Which row each row swaps with, under one turn or mirror:
The rows were stretched afterwards, more along some directions than others.
fini: [ -5   1 -18   9   4 -20  17  17  17  21   1  -9   5  25  19  -7  14 -33
  28  17]
Bika: [  0  -2  15  -9   2 -10  -6  -4 -35  -8  -7 -24  21 -22 -29  26   9 -16
 -30   6]
tis: [-13  -6 -11  18   3 -10   9  -9  -6   4  16  -1  12  37  -6  11  38 -41
 -13   0]
rekop: [-15 -12  -6  17 -45   5  45  -3   9  -5  11   4   1  -9 -33   3   7 -15
  18  20]
beded: [ 15  18 -19 -13   2 -13  -5  -2   6  10 -19   5   0  -6   7   6  29 -17
 -13  -7]
gibus: [  4  -1  -7   1 -32 -19  18  11 -25  12  -3 -21  33 -21 -21  23  20 -32
  -3  11]
nomaf: [-11 -14  -3  -2   1  -1  21  22   0  -3  -6   0   6  17   6  21  43 -42
  10   5]
zuf: [-23 -12  -1   0 -15 -18  15  10  10  20  -6 -22  19  17 -23   3 -17 -16
  27  18]
Lonu: [ -4  -6  -7   4  15   0   7   1  -5   4  10 -13  17  17  15  12  58 -48
   0  26]
Kolob: [-15 -16   4  -7  16 -19 -20  17 -26 -11   8 -12  23 -25   3   6  18 -24
 -12  15]
sevi: [ 16  -9  -6   0  11 -14  -6  13  12 -18 -20 -25   1 -18 -12   2  15 -16
   4  16]
zof: [ -8  -4 -17   0 -16 -24   7   2  -1   8 -14 -17  -1 -15 -31  12  -8 -22
  10 -10]
Kide: [  1 -12  -6  -1   6 -14  10   5  37  13  -2  -3   7  37   0 -12  10 -38
  17  12]
vukuv: [-23 -23   9  -5  -2  -8  10   2 -24 -21   4 -11  17 -18 -16  24   2 -21
   2  39]
laz: [  9  -5 -17  13 -30   1  25   1 -16  -1   4 -17  21   6   0  28  13 -35
  -1 -10]
Fuvab: [ 14  -7  11  -3 -37   9  29   0  29   0  27 -14  23   6  -7   6   4   1
  19   8]
Zufa: [ 10   5  23  -7   6  -9   1  -9   7  -3 -21 -19  -9 -27 -10   5  -8  11
  16   7]
vit: [ 12   8  -4  18 -13  17   8 -12  -6   1   3  -6  11 -10 -14  11   4   6
  -9  -6]
gili: [ 17   1 -20  -1  -1  -5   3  32 -10  -1  -4 -10  29 -11  -8  35  19 -22
 -10  18]
neb: [ -3  12 -14  11 -41  -5  25   8 -32   9   2 -23  26 -41 -36  19 -43  -3
   1  20]
Zukat: [  5   9  -8  17 -29  -6  20  -2   3   4  -5   4   4  10 -40  27 -19   1
  -2  -6]
geno: [  5  12  -6  17  23  13 -12  11 -19   1 -16 -11   0 -36   4  21  20 -11
  -2  14]
guke: [-15  -2  -5  -1 -36 -20  24  21  12   8  -1   1  -3  -9 -27   4  -1 -16
  16  20]
nabap: [ 22  15  15 -13 -15  -2  14   9   9   4   3 -14   6 -29  -5  10 -14  19
   8  22]
Bise: [-28 -21  -4  17 -15  -9  17  26 -29 -11 -14 -18  30 -58 -38   5 -11 -13
  18  24]
Gol: [ -9 -17 -12  19   9 -17  -1   4  -5  10   6 -19  14  -4  -3   1  23 -36
   5  39]
Beve: [-19  -8  16 -13  16 -14 -11   0   2 -12  -2  -1 -16   9 -36  14  10 -10
 -24  16]
zumef: [  8   1   3   5 -26  15  22  -1 -14 -26  -2   1   1 -48 -42  31  -2   5
  -9  -3]
gudef: [  6   0   1   2 -19  -3   4   4 -25 -18   8 -16  12 -47 -27  42   8   0
 -25   4]
remam: [  2   6  -5  -6  -2 -18   6  -2 -13   4   4 -28   9 -45 -12  11  -5  -4
 -25  26]
saf: [ 18   0  10 -23   7  -5   4 -14  18  -8  13 -24   8   9  12   6  24 -14
  -9   0]
teket: [ -3   7  14  -5 -20   0  21  12   1   1   6  18   5 -16 -16  22  -2  18
   8  13]
lumud: [ -4  -4   5  19 -17  12   8  -8  -2  -9  10  -9   1 -32 -25  19  -7  17
  11  10]
Zutup: [  8  15 -20   4 -30   6  28   1  -3  15  20   6   8  12   5  36  11  -7
  -8  30]
butun: [-15  -5 -18  16  -9 -25   2   8  -7   1  -4   0  -1   2 -39  29  11 -25
  -7   3]
pif: [  8  30 -21   4 -13  -6   9  -8  -5  29  -4   7 -13 -11   8  11   3 -12
   4   5]
votaz: [-10  -6 -15  11 -13  -1   7 -13 -21  23 -16 -18   6  21  -6   8  10 -39
   6   4]
Gemis: [ -8  -6  10  -4  -5   5  13  -6  -8  10  12 -18  22 -21  24   3 -16  -4
   8  34]
fonen: [ -1  12 -22   3 -16 -31   7  -3  -3  15  -4 -11   3 -24   8  -6 -21   3
  13  23]
Togi: [-14  -1  -3  28 -16   5  27   1  -5   1  11  -7  12   4 -23  28  30 -14
 -11  21]
Melak: [  2  -6 -15  -8  -3 -30  15  18  16 -24   8   8  20  -9 -28   9   5 -19
  -8  -4]
masam: [-15  -5   1  12  22  16 -16  -7 -27   5 -19  -8   2  -9  21  18  39 -17
  -1  36]
zati: [  6  -2 -24  33 -33   6  31  10   4   0  18  -8  21   8 -27   8   0 -29
  14  11]
rut: [  3   6 -17   7   1 -28  17  -5  22  15  -5  -5  -3  12  25 -14  14 -27
  29 -14]
mudaz: [-17 -10  -8  24  -5 -12  -2  -8   5   8 -11  -5 -14  10 -39  13   3  -3
   6   4]
kef: [-19 -11   8  14 -12  -1   9  34 -10 -12   1 -11  17 -48 -20  13   0   2
  13  33]
ded: [  9  -6  -5  -2 -22  -3   4  -7 -21  -2  -3 -31   7 -39  -9  21   9  -7
 -11  -8]
godu: [-31 -10 -27  28 -12 -10  19   8 -24   2  -8   8   7 -11 -22  15   1 -32
  18   5]
Zame: [  1  20   1 -11   5 -14   0   3 -15   9   0  -9  20 -33 -16  15   3   5
 -14  23]
genot: [-13  -6   3  -6  20 -29 -13  -1   5  14  -6 -13  16  16  -6  -4  -3 -12
  16  17]

Bika swaps with tis
beded swaps with masam
vit swaps with votaz
sevi swaps with fonen
zumef swaps with godu
Bise swaps with rekop

